(in the rows, 128 means zero)
One turn moves each row of this set onto another row. After a few examples, where does it send each row asked below?
vuk: [140 148 113 138 148 147 110 126 128 136 135 128]
ronum: [117 126 122 116 117 129  98 137 109 184 111 125]
kuboz: [125 145  92 160 119 109 106 144 103 168 131 130]
Zura: [123 147 133 170 115 154 119 132 110 158 127 131]
Lunu: [118 148 120 105 125 134 108 130 107 154 104 160]
bina: [131 112 101 123 106 147 113 147  95 158 132 155]
lazuv: [116 145 118 136 115 146 112 105  84 142 109 127]
bolo: [126 128  85 117 114 129 127 110  97 164 113 140]
Nugon: [138 117 101 146 109 116 111 139 104 154  90 133]
kemom: [125 154 100 155 145 140 104 116 121 145 121 154]
nez: [120 143  97 149 131 152  95 132 100 152 154 122]
Nadif: [105 152 106 134 118 126 132 157 110 171 101 133]
Tave: [110 162 117 159 131 158 113 134  97 155 113 140]
tabem: [117 133 109 162 124 135 108 137  99 156 158 144]
lovez: [139 121 113 130 134 157 107 128 135 168 124 144]
malu: [132 134 110 141 110 125 144 136  79 163 118 138]
bavi: [124 108  95 127 130 129 104 160 112 149 118 121]
zile: [132 129 120 122 141 115 113 126  95 134 109 129]

Nadif turns into zile
vuk turns into tabem
Now these:
Zura turns into kemom
Lunu turns into bavi
lazuv turns into lovez
bolo turns into ronum

One turn moves each row of this set onto another row. After a few examples, where does it send each row asked below?
Naba: [136 138 145 121 145 127 161 128 108 131 161 111 118 109]
luno: [141 135 115 126 117 151 131 121 107 144 107 113 146 127]
Libi: [120 114 143 138 127 146 123  94 109 142 134 115 150 109]
moli: [141 122 119 117 152 138 115 144 124 131 110 127 129 114]
getuk: [126 146 129 151 132 128 124 140 142 112 110 130 125 118]
Tak: [170 144 150 136 139 136 109 137 116 144 146 115 130 133]
favi: [128 128 137 166 146 112 108 136 138 132 143 129 133 111]
bub: [167 144 152 136 145 128 112 126 108 125 135 113 103 125]
bog: [135 152 152 167 139 140 137 135 138 128 145 133 116 129]
vagab: [136 125 137 165 148 146 137 131 132 127 118 133 153 133]
Lir: [147 151 147 130 118 152 133 137 108 117 143 112 106 115]
Vanef: [106 142 151 127 113 134 134 128 118 123 144 119 121 101]
gik: [136 105 138 122 146 135 161 126 107 145 132 119 138 106]
bige: [106 134 138 120 143 114 115 137 130 130 125 125 126 105]
pil: [154 152 134 138 107 154 121 124 112 127 153 107 124 116]
fule: [133 146 116 127 137 130 111 143 126 145 111 118 141 135]
neni: [140 127 160 139 161 125 110 109 112 152 137 116 143 122]
gol: [133 124 157 144 139 116 121 112 111 159 135 110 133 141]
Muk: [134  97 148 151 146 126 138 135 125 131 143 119 138 139]
zesi: [114 134 139 147 141 120 138 154 127 124 154 113 123 129]
gim: [155 131 153 158 140 133 121 114 138 111 123 130 128 138]
Geli: [142 120 119 133 108 160 123 129 112 139 125 118 145 113]
pivut: [165 150 125 154 148 147 117 120 122 122 121 131 128 103]
rona: [145 141 124 129 137 135 111 159 122 151 119 122 140 113]
merok: [152 146 137 134 132 158 152 123  99 133 144 121 137  89]
pulol: [142 127 143 159 152 131 150 126 116 140 163 114 110 126]
Petug: [122 115 151 141 138 132 142 132 113 138 167 120 153 107]
pon: [160 146 124 151 146 150 115 125 132 128 116 136 124  99]
zasal: [126 117 142 132 121 137 138 103  95 153 126 107 146 125]
Vatu: [128 107 159 131 127 139 130 107 101 120 132 115 149 121]
vab: [150 135 139 128 133 165 151 123 109 141 141 129 138  88]
Losik: [110 153 139 117 121 141 137 112 118 145 151 111 126 120]
gebo: [160 134 141 151 133 135 146 106 123 125 116 138 155 114]
mim: [158 142 149 141 130 128 110 121 124 149 134 119 116 145]
kotor: [143 111 131 122 129 164 133 135 109 123 116 120 143 120]
fudop: [141 165 138 138 127 136 146 124 143 127 131 140 132 100]
pifuv: [160 125 137 141 141 122 157 103 110 140 147 122 133 108]
Gub: [136 125 142 165 153 116 108 130 137 124 149 129 140 122]
taz: [161 153 149 128 136 140 145 100 121 116 132 125 121 108]
zunos: [107 152 138 138 122 139 124 111 111 133 152 108 126 100]
Demu: [104 150 131 124 143 122 121 131 126 151 140 116 138 132]
fubo: [120 121 150 146 133 126 145 138 112 138 165 117 144 101]
Tisu: [111 150 139 131 155 120 112 137 118 153 134 118 131 105]
maf: [141 124 164 137 150 110 111 108 108 125 134 116 131 126]
kizub: [133 138 114 121 141 129 158 126 130 139 146 132 136  93]
Mato: [143 138 128 126 134 138 147 119 123 127 102 133 131  94]
nipu: [120 113 115 145 158 140 150 138 128 140 140 123 139 119]
zafup: [148 159 139 124 110 152 127 114 119 141 141 116 113 131]

zafup turns into zasal
pivut turns into vab
Now these:
Tak turns into Geli
pulol turns into vagab
taz turns into gik
bige turns into bub

One turn moves each row of this set onto another row. After a few examples, where does it send each row asked below?
poku: [105 124 123 115  56 120 128 124 118 152 138 109  90 145 144 122 118 115
  99 139 149 125 126 134 138 121 120 111 130 106 147 151 128 126 129  99
 122 120 145 115 125]
vuv: [105 117 130 134  63 114 137 105 105 158 126  83  92 136 151 140 103 139
 114 136 140 147 129 125 129 138 144 101 127  73 126 131 125 121 124  86
 132 136 118 123 116]
Bev: [129  95 136 129 112 121 139 112 107 129 158 107 110 158 143 127 110 124
 108 134 160 149 119 133 149  96 137 140 121 107 153 131 147 149 149 126
 101 120 122 133 117]
Gozam: [107  67 126 146  97 112 121 122  92 153 148 113 114 150 128 141 127 145
  65 153 159 150  95 131 125 123 123 135 117 102 130 146 123 150 114 120
 104 139 112 150 124]
gobos: [100 109 126 125  96 117 139 130  79 165 148  97 113  99 147 139 110 166
  98 154 163 122 122 115 124 147 112 155 118 119 140 138 101 150 146 102
 121 126 135 113 127]
bukiv: [131 110 132 153  84 120 118  89 131 135 117 135 105 122 141 156 104 152
 118 128 144 134 116 122 129 134 127 120 118 112 145 104 124 122 141 144
 118 161 123 132  93]
vela: [ 95  93 128 124  75 115 132 129  87 149 153 103 123 116 150 128 122 147
 100 159 162 127 123 131 134 121 115 120 137  93 119 156 109 144 143  96
  89 130 115 151 136]
pag: [129 117 136 153  94 114 137 101 137 132 109 120 103 121 144 158 111 142
 122 126 155 132 110 116 127 137 130 135 126 108 146 112 128 129 151 149
 123 158 124 119  98]
fudoz: [120  99 146 131  63 109 113 111 110 184 118 117  99 129 158 162 114 179
 121 159 154 130 140 122 143 140 104 138 122 104 134 132 126 135 139  99
 143 144 116 115 137]
mefa: [110  76 117 142  96 117 129 127  98 154 154 120 115 154 121 135 123 152
  70 153 160 158  95 128 127 122 124 130 121 110 124 153 120 148 122 117
 112 136 112 154 132]
Zugi: [129 110 138 170  68  96 141 101 141 154 125 117 107 124 177 158  97 147
 117 163 143 150 126 127 129 143 117 149 128 118 124 116 122 130 151 137
 126 124 131 106 126]
piden: [108 121 130 140  94 110 103 115 113 159 140  91 100 134 151 167 110 125
  90 183 123 163 105 158 134 126 138 131 118  96 132 125 126 146 150 136
 102 143 140 116 126]
Duzu: [ 94  95 113 129  64 115 139 133  94 157 156 115 125 116 152 119 121 157
 105 162 150 137 124 128 134 122 118 120 130 101 118 157  99 144 140 102
 111 124 116 152 134]
nemek: [ 88 115 118 149  95 106 114 129 111 164 119 101  88 148 137 134 124 135
  92 166 134 158 106 129 107 140 126 128 135 109 161 128 133 157 127 123
  93 143 132 129 141]
gife: [118  75 128 143  98 117 124 109  97 157 155 119 105 150 129 142 126 150
  71 150 166 145 100 134 132 122 114 128 118 110 117 142 134 144 114 113
  88 145 119 157 131]
rafi: [126  92 123 131 106 127 145 118 106 146 159 120 113 164 141 117 104 133
 104 138 154 163 113 133 148  99 135 134 114 111 151 143 146 144 141 135
 110 116 116 138 114]
zar: [ 96 122 115 137  98 125 123 108 121 161 134 110 102 129 134 118 119 103
  99 162 163 131 139 135 132 106 130 130 112  96 151 139 135 123 137 131
 135 150 133 127 111]
zer: [108 125 143 154  99  99 135 119  95 133 130  86 109 134 150 170  95 132
 109 168 123 142 119 144 121 140 139 143 111 122 125 137 123 132 128 113
 130 139 155 129 129]
nolat: [147 122 144 137 106 106 117 122 107 129 146 128 100 153 140 138 110 151
 119 144 134 159 112 153 123 129 137 126 133  93 142 117 147 138 150 145
 104 146 118 130 141]
Veso: [100 107 114 138  84 117 134 126  82 170 144 112 114 103 149 134 106 180
 101 153 146 136 123 114 122 150 116 144 109 124 132 136  96 149 142 106
 134 123 139 110 128]
Rab: [101 113 114 159  92 105 128 139 105 145 141  77  90 150 137 148 123 141
 114 157 148 134 103 126 110 142 113 125 112 121 136 112 117 151 108 105
 131 131 144 121 129]
Vadas: [130 112 144 158  65  89 133 104 132 151 120 103 110 122 175 169 102 142
 112 164 158 130 130 125 132 135 116 152 137 112 132 113 116 134 159 127
 122 126 125 103 124]
kibo: [120  96 137 131  73 109 113 107 113 179 119 118  89 127 158 160 120 172
 116 147 151 138 141 120 134 142 105 143 120  86 125 134 121 134 138 102
 151 135 124  98 134]
kab: [135  83 123 130 106 128 138 113 108 146 162 105 103 157 137 122 104 127
 109 142 153 156 123 139 145 102 132 140 113 104 157 140 150 137 140 128
 111 114 118 140 110]
Zokib: [135 109 142 160  66  94 133  99 145 156 133 107 114 122 168 164  99 148
 112 167 142 132 126 121 142 146 119 153 134 123 142 107 112 138 145 130
 131 124 124 122 116]
Beg: [117 100 134 141  73 114 118 107 119 178 116 121  98 122 156 157 112 178
 127 152 149 149 142 115 131 143 104 138 121  99 116 140 116 132 145 105
 150 136 127 105 139]
totud: [113  97 135 130  77 115 115 113 109 181 111 101  92 117 148 169 115 174
 124 152 161 138 133 114 129 144 101 142 129  96 128 140 117 135 152  99
 136 141 123 105 131]
nor: [129 109 133 158  84 118 137  98 126 135 111 132 100 118 152 143 108 141
 119 124 149 133 113 128 123 137 135 126 116 102 142 116 136 117 140 153
 119 161 125 122  95]
Dezug: [128 115 135 157  90 123 138 100 138 138 117 140 103 127 149 146 105 145
 120 126 149 148 106 128 130 138 131 123 116 107 132 118 134 122 145 159
 125 156 123 120 101]
meza: [105 102 113 133  85 116 128 130  75 169 143 103 105 101 147 136 106 176
 105 156 143 130 127 121 114 148 111 150 108 124 146 136 105 148 141 109
 121 124 144 113 123]
kifup: [145 119 140 141  98 106 112 112 112 123 134 123  98 148 134 148 104 147
 119 137 150 158 115 143 119 119 136 121 140  98 145 109 146 135 162 135
  92 152 114 128 135]
dun: [144 126 144 139 105 106 116 104 111 131 148 138 108 154 146 139 106 152
 120 143 136 153 128 144 127 119 133 125 135  99 143  98 141 142 146 135
  96 146 119 136 141]
Pup: [113  73 125 139 110 119 127 117  99 145 153 103 108 145 115 139 123 143
  72 144 170 151  96 123 127 123 125 137 126 104 130 144 127 148 125 110
  99 141 108 151 126]
reva: [111 106 123 134  88 124 133 124  75 183 142  99 110 103 139 139 103 181
 100 158 153 123 122 118 128 156 112 140 108 130 145 138 112 147 141 110
 119 133 134 124 123]
Mopus: [105 106 129 126  78 118 146 126  94 166 163 108 124 115 157 117 124 155
 102 164 155 116 124 130 144 132 116 120 133  95 120 148 112 148 132 109
  98 130 117 157 133]
ruve: [143 121 136 145 102 111 123 121 112 136 146 133 105 158 140 133 101 149
 120 148 145 169 112 152 122 122 132 117 130 104 138 117 146 132 154 148
 102 145 112 132 138]
fula: [ 98 111 119 123  90 120 141 107 124 153 133 104  76 112 148 150 110 135
 121 154 142 155 118 140 130 120 140 144 113  84 138 127 146 113 132 105
 140 168 121 133 109]
det: [136  93 127 128 117 132 144  97 113 150 160 114 103 155 138 126 104 133
 105 133 148 153 124 125 149 106 129 142 119 115 150 132 146 145 135 122
  98 118 128 146 112]
sided: [102 101 121 124  71 113 135 130  95 155 156 112 125 111 148 116 124 149
 103 161 146 124 128 132 131 132 120 122 138  87 125 161 101 141 135 107
 109 127 116 156 133]
pobi: [138 106 137 173  70  91 136 100 141 153 124 101 107 126 170 162 102 140
 115 166 140 136 130 129 127 147 114 150 134 113 127 117 118 132 144 138
 124 119 133 116 122]

Zugi turns into Duzu
meza turns into kab
Now these:
pag turns into gobos
poku turns into piden
Zokib turns into Mopus

One turn moves each row of this set onto another row. After a few examples, where does it send each row asked below?
Vuvep: [132 154 107 113 116 132 144 115 128 108 132 143 126 155 145 134 131 118
 128 112 127 118  93 133 146 128 122]
zamu: [121 139 119 159 142 136 108 134 137 128 122 121 118 112 135 120 122 121
 145 133 128 114 162 147 118 150 132]
Pif: [114 118 139 162 136 130 115 126 142 134 118 147 129 154 107  98 138 116
  97 130 132 122 143 139 126 118 121]
voveg: [138 118 115 152 140 111 110 141 154 131 124 134 110 103 125 117 126 118
 148 139 140 117 143 138 131 148 142]
Ditoz: [119 126 132 131 142 140 115 151 143 115 120 128 127 140 131 117 114 145
 147 126 136 111 168 135 115 156 120]
Lage: [118 125 135 156 140 127 116 133 137 133 122 148 132 156 101 108 144 126
 110 133 127 125 149 140 116 104 119]
koza: [131 109 132 108 116 122 102 144 125 142 139 130 121 125 109 120 122 126
 133 148 164 105 150 130 128 144 131]
tofo: [122 121 138 131 119 135  99 128 121 139 141 122 132 133 127 120 120 126
 141 137 152 106 171 142 109 146 130]
Vodu: [135 137 115 123 122 114 132 105 106 127 129 128 141 128 140 134 137 138
 144  97 120 132 100 119 133 116 138]
pud: [117 135 114 125 123 139 110 153 118 136 138 129 115 108 111 133 123 118
 129 168 157 127 146 134 135 128 128]
vap: [127 141 122 105 121 124 130 103 107 126 136 127 141 139 140 128 125 133
 124  98 127 125  94 121 146 131 141]
lunur: [128 141 116 104 124 124 131 116 111 121 123 129 137 134 140 132 132 141
 134  93 120 126  94 116 141 127 135]
tavip: [111 118 126 154 132 134 119 141 115 119 120 126 122 115 145 112 116 117
 135 140 156 130 158 124 116 152 124]
Dozo: [143 144 105 126 114 121 145 107 120 115 149 137 136 157 139 138 139 119
 143 125 134 125 104 130 129 109 132]
zumo: [130 135 118 120 127 116 139 111 108 118 138 127 147 138 137 130 128 135
 140 106 127 145  98 107 135 117 144]
kubu: [116 113 121 144 139 119 122 157 131 122 119 136 111 103 124 118 118 116
 134 151 159 137 139 119 136 145 135]
kidaz: [109 125 133 154 135 136 117 138 135 133 105 147 123 142 112 101 140 120
  93 128 135 124 141 140 129 118 110]
kove: [107 145 119 133 132 154 108 150 109 127 132 121 127 119 126 131 117 128
 138 153 147 127 168 135 116 130 118]
mamit: [137 136 115 120 117 119 154 106 124 107 144 143 138 165 146 125 125 120
 127 119 142 122  98 124 140 127 135]
kora: [140 138 114 119 111 119 150 125 108 108 123 141 130 153 147 136 139 126
 143 116 139 127 105 120 133 113 117]
kero: [115 115 138 153 126 124 119 138 124 134 112 144 131 154 106 109 147 126
 109 129 139 123 149 133 112 104 109]
levag: [126 146 116 116 128 129 133 110 111 124 145 128 145 142 131 134 121 134
 130 110 127 140  97 119 142 121 147]
Foge: [135 124 119 114 136 121 108 159 154 129 123 138 114 132 109 126 122 142
 150 138 139 107 151 136 130 147 129]
vadu: [136 143 112 122 106 118 139 108 114 116 126 139 126 141 154 131 140 114
 132 107 137 110  93 130 138 122 120]
Zisin: [113 124 134 155 125 131 109 132 122 143 108 143 124 136 107 109 151 118
 101 131 134 118 145 139 117 107 108]

Ditoz turns into kove
pud turns into voveg
Now these:
levag turns into Vodu
vadu turns into mamit
Zisin turns into Pif

